One turn sends every row of this set to another row. A few are shown first. Where does it send the rows asked after them?
Loma: .07 .34 .18 .18 -.16 .10 -.04 -.01 .17 .01 -.07 -.41 .00 .03 .00 .17
 -.06 -.04 -.07 .23 -.13 -.02 .36 .01 .20 .23 .37 .05 -.31 -.14 .02 .15
 .24
Gop: .09 .33 .16 .17 -.18 .12 -.03 .01 .18 .02 -.07 -.40 .03 -.04 .00 .11
 -.03 -.05 -.01 .23 -.10 -.03 .33 -.05 .20 .24 .37 .05 -.36 -.16 -.02
 .14 .24
tema: .16 -.13 -.07 -.04 .36 -.26 .29 -.07 -.19 .38 -.04 -.11 .16 .03 .07 .19
 .48 .00 -.10 .07 -.09 .23 -.05 -.09 .21 .19 -.16 -.03 -.14 .24 .13 .14
 .21
nika: -.13 .08 .07 -.13 .40 -.02 -.01 .03 -.30 .22 -.03 .09 .13 -.09 .13 .17
 .38 .33 .04 .07 -.08 .19 -.12 -.12 -.07 .00 -.05 .02 -.30 .50 .01 .10
 .06
zanov: .08 .04 .17 -.12 .28 -.39 -.04 -.10 -.09 .18 .01 .06 -.02 .03 -.03 .10
 .11 .12 .10 -.12 .13 .12 -.07 -.10 .20 .27 -.10 -.04 -.34 .34 .00 .01
 -.18
zopa: -.29 -.10 .19 -.12 .11 .03 .00 -.08 .04 .13 -.05 -.20 .20 -.22 .33 .16
 .44 .43 .06 -.07 -.13 .26 .03 .10 .06 .12 -.04 .03 -.09 .25 .18 .45
 -.01
Bibi: -.04 -.03 .01 .02 .15 -.02 .10 -.10 -.29 .13 .11 -.31 .15 -.11 .49 .23
 .51 .09 -.02 -.09 .08 .28 -.15 .05 .12 -.09 .08 .11 -.35 .26 .14 .43
 .22
tori: .15 .00 .05 -.06 .38 -.18 .24 -.10 -.25 .40 -.28 .06 .09 .07 .14 .13 .51
 -.09 -.18 .06 -.09 .11 -.18 -.09 .12 .26 .03 -.07 -.22 .14 .17 .25 .25
puvi: -.03 .09 .07 .01 .21 .00 .05 -.09 -.37 .15 -.05 -.17 .08 -.04 .48 .15
 .51 -.01 -.08 -.05 .09 .20 -.22 .05 .06 -.06 .24 .10 -.42 .20 .16 .50
 .23
dafez: -.14 .05 .07 -.12 .33 -.23 -.06 .04 -.21 .14 -.06 -.11 .09 .02 .02 .14
 .38 .31 .08 .12 -.09 .30 .16 .13 .05 -.05 .02 .25 -.11 .35 .07 .32 -.12
Vome: -.09 .27 -.10 .07 .18 -.13 .03 -.02 .13 .22 .03 -.12 .18 .13 -.02 .14
 .42 .15 .00 -.14 -.01 .49 -.13 -.41 -.01 .22 -.11 -.10 -.28 .18 -.14
 .03 .32
mozu: .07 .28 .16 .15 -.19 .17 -.02 -.01 .25 .01 -.02 -.45 .09 -.07 .01 .15
 -.03 -.01 .03 .18 -.16 -.01 .40 -.02 .24 .29 .28 .03 -.34 -.09 .00 .18
 .25
geze: -.20 -.09 -.02 .21 .57 -.12 .00 -.04 -.19 .19 -.18 -.04 -.04 .13 .27 .32
 .37 .04 -.14 -.04 .13 .09 -.07 -.11 .14 .10 .04 -.28 -.32 .19 -.05 .21
 -.04
Famo: -.19 .12 .17 -.15 .35 .09 -.02 .00 -.24 .24 -.15 .16 .11 -.12 .26 .12
 .41 .33 -.02 .02 -.10 .10 -.22 -.11 -.12 .08 .04 -.06 -.35 .41 .07 .20
 .11
gid: -.22 .15 .27 -.14 .25 -.01 -.09 -.04 -.17 .15 -.35 .09 .04 -.01 .22 .07
 .43 .24 -.06 .04 -.10 .12 -.05 .12 -.07 .13 .26 .08 -.20 .18 .17 .52
 -.03
kive: .05 .27 .17 .15 -.17 .16 -.01 .03 .25 -.03 .03 -.44 .06 -.06 .01 .17
 -.07 -.01 -.03 .17 -.11 .03 .38 -.06 .21 .28 .31 .02 -.34 -.10 .02 .17
 .26
dabev: -.21 -.01 .11 -.14 .27 .09 .03 -.01 -.17 .23 .01 .02 .19 -.19 .28 .19
 .40 .40 .05 -.03 -.10 .18 -.18 -.13 -.04 .06 -.10 -.09 -.29 .47 .06 .14
 .11
buvo: .11 .35 .18 .14 -.14 .14 -.04 .00 .19 .01 -.08 -.37 .03 .00 -.03 .14
 -.03 -.07 .00 .22 -.16 -.05 .38 -.01 .21 .28 .36 .06 -.37 -.11 -.01 .18
 .23
Mev: .08 .29 .13 .18 -.15 .07 -.03 .00 .17 .00 .01 -.46 .04 .01 -.03 .19 -.07
 .00 -.03 .24 -.11 .03 .42 .01 .23 .21 .30 .08 -.30 -.09 .01 .11 .22
Deseb: -.04 -.08 .24 -.11 .12 -.20 .00 -.20 .12 .17 .05 -.05 .08 -.15 .20 .13
 .16 .22 .09 -.28 .10 .11 -.17 -.12 .22 .40 -.18 -.19 -.32 .29 .08 .09
 -.10
muve: -.01 .12 .32 -.13 .21 -.20 -.06 -.17 -.03 .20 -.19 .18 -.03 -.02 .15 .05
 .15 .09 .00 -.21 .12 .00 -.26 -.11 .12 .40 .06 -.17 -.40 .21 .07 .14
 -.11
Padov: .09 .29 .14 .14 -.12 .09 -.03 .07 .21 -.02 .04 -.42 .04 -.01 -.07 .16
 -.07 -.04 -.02 .23 -.11 .05 .41 -.06 .22 .24 .31 .07 -.34 -.09 -.01 .12
 .24
Zoz: .06 -.16 .04 -.04 .24 -.07 .31 -.15 -.07 .38 -.14 -.10 .19 -.07 .27 .19
 .55 .05 -.15 -.05 -.11 .15 -.19 -.09 .17 .31 -.12 -.17 -.17 .15 .21 .28
 .30
Bove: .05 .28 .17 .17 -.20 .14 -.02 -.02 .23 .00 -.01 -.47 .05 -.03 .04 .19
 -.04 .02 -.05 .19 -.12 .01 .36 .00 .22 .25 .32 .02 -.31 -.14 .03 .17
 .25
Lale: .10 .30 .13 .15 -.12 .09 -.03 .01 .19 .00 .01 -.43 .07 -.03 -.06 .15
 -.05 -.03 .04 .23 -.15 .01 .45 .00 .23 .25 .28 .10 -.33 -.05 -.03 .14
 .22
zan: -.25 -.16 .00 .22 .48 -.04 .03 -.07 -.10 .18 -.16 -.09 .01 .04 .36 .33
 .39 .09 -.16 -.12 .12 .08 -.12 -.11 .16 .16 .01 -.35 -.30 .17 -.02 .26
 -.01
kuf: -.06 .39 -.05 .04 .26 -.12 -.01 .00 .04 .24 -.11 .03 .10 .20 -.05 .06
 .42 .06 -.06 -.09 .00 .41 -.18 -.39 -.07 .24 .04 -.09 -.34 .12 -.13 .06
 .33
zado: .11 .30 .12 .17 -.16 .08 -.03 .03 .16 .02 .01 -.45 .06 -.04 -.05 .11
 -.04 -.05 .02 .25 -.09 .01 .39 -.05 .22 .21 .31 .09 -.33 -.13 -.06 .08
 .22
kap: -.21 -.18 -.07 .20 .52 -.13 .03 -.03 -.13 .17 -.06 -.14 .01 .07 .27 .36
 .38 .10 -.10 -.07 .13 .13 -.02 -.11 .18 .10 -.06 -.28 -.28 .23 -.07 .17
 -.04
Tif: .08 .32 .18 .15 -.12 .15 -.04 .05 .21 -.02 -.03 -.37 .02 -.01 -.02 .14
 -.06 -.06 -.04 .21 -.10 -.01 .38 -.06 .19 .27 .37 .04 -.37 -.13 .01 .17
 .24
keso: -.14 .31 .01 .07 .14 -.02 .02 -.06 .18 .24 -.09 -.05 .16 .10 .10 .10 .45
 .14 -.06 -.19 -.03 .40 -.24 -.42 -.06 .31 -.01 -.18 -.32 .08 -.09 .11
 .37
Taten: .03 .06 -.03 .01 .27 -.13 .06 -.04 -.43 .14 .06 -.24 .08 .00 .35 .19 .48
 -.01 -.01 .02 .10 .28 -.10 .06 .10 -.16 .14 .20 -.38 .29 .10 .39 .18
Fopi: .07 .26 .15 .16 -.22 .16 -.01 .00 .22 .02 .02 -.46 .07 -.10 .03 .11 -.03
 -.01 .01 .21 -.11 .00 .35 -.05 .23 .24 .30 .02 -.32 -.14 -.02 .13 .25

Famo turns into -> nika
Tif turns into -> Padov
buvo turns into -> Lale
Where do these go?
Zoz turns into -> tori
muve turns into -> zanov
Bibi turns into -> puvi
keso turns into -> kuf
kap turns into -> zan
gid turns into -> dafez
Gop turns into -> zado
Loma turns into -> Mev

